In the rows, 128 means zero.
One turn moves every row onto another: examples first, then more rows asked
q633: [142 118 117 135 126 127 130 134 107  86 141 120 124 142 160 151 133 117
 135 153 123 143  89]
q957: [132  94 124  90 121 149 109 154  99 121 104 153 124 141 104 113 124 142
  94 136  98 121 119]
q201: [123 147 117 160 112 106 157 113 122 144 120 111 116 118 107 153 119 141
 109  95 160 109 142]
q516: [142 114 126 126 122 138 133 132 105  93 146 115 126 133 156 156 134 121
 134 149 110 140  88]
q848: [145 121 121 133 128 134 131 132 110  91 142 116 125 131 164 148 133 119
 140 152 113 147  91]
q745: [122 184 127 128 114  96 141 105 158 149 138 127 139 122 115 146 135 140
 140 107 153 136 134]
q988: [146 110 132  94 132 156 109 153 124 126  98 153 128 120 129  93 118 137
 123 139  81 138 128]
q553: [162 134 107 123 148 124  93 145 139 133 103 170 118 147 117  76 118 137
 126 135 111 147 131]
q385: [157 125 133  99 138 152 104 132 134 150 110 158 124 130 112  90 122 149
 119 129  79 137 127]
q987: [151 119 109 116 139 130 101 161 129 112  94 164 121 136 131  79 117 127
 128 147 112 147 130]
q477: [141 112 119 130 122 132 132 133 101  92 143 116 122 141 153 157 133 120
 128 150 120 139  87]
q695: [134 161 112 170 124  98 154 116 136 140 114 116 118 113 119 139 114 133
 124  98 162 120 145]
q977: [145 118 100 118 136 118  93 147 114 129 106 169 110 168  91  98 122 141
  98 132 131 133 122]
q688: [114 171 128 117 105 101 141 104 144 150 142 123 136 131 101 162 138 142
 123 105 156 124 129]
q968: [136 105 101 112 130 124 102 163 107 108 100 164 116 158 107 102 121 131
  98 144 126 131 123]
q45: [117 177 121 127 109  91 139 110 148 144 138 127 133 135 108 151 136 138
 131 107 165 131 132]
q770: [120 176 134 116 108 107 143 102 153 155 141 122 140 119 112 154 136 142
 135 102 144 130 133]
q233: [134 161 127 160 122 112 159 109 143 149 116 111 123  95 127 136 114 139
 131  93 141 122 146]
q545: [143 108 123  95 126 146 103 137 107 146 112 157 117 154  87 113 128 151
  91 123  99 121 122]
q367: [126 148 129 149 113 120 160 105 128 154 119 106 124  99 112 152 116 144
 114  91 136 109 142]

q385 moves to q553
q45 moves to q688
Where do these go?
q987 moves to q968
q695 moves to q201
q848 moves to q633

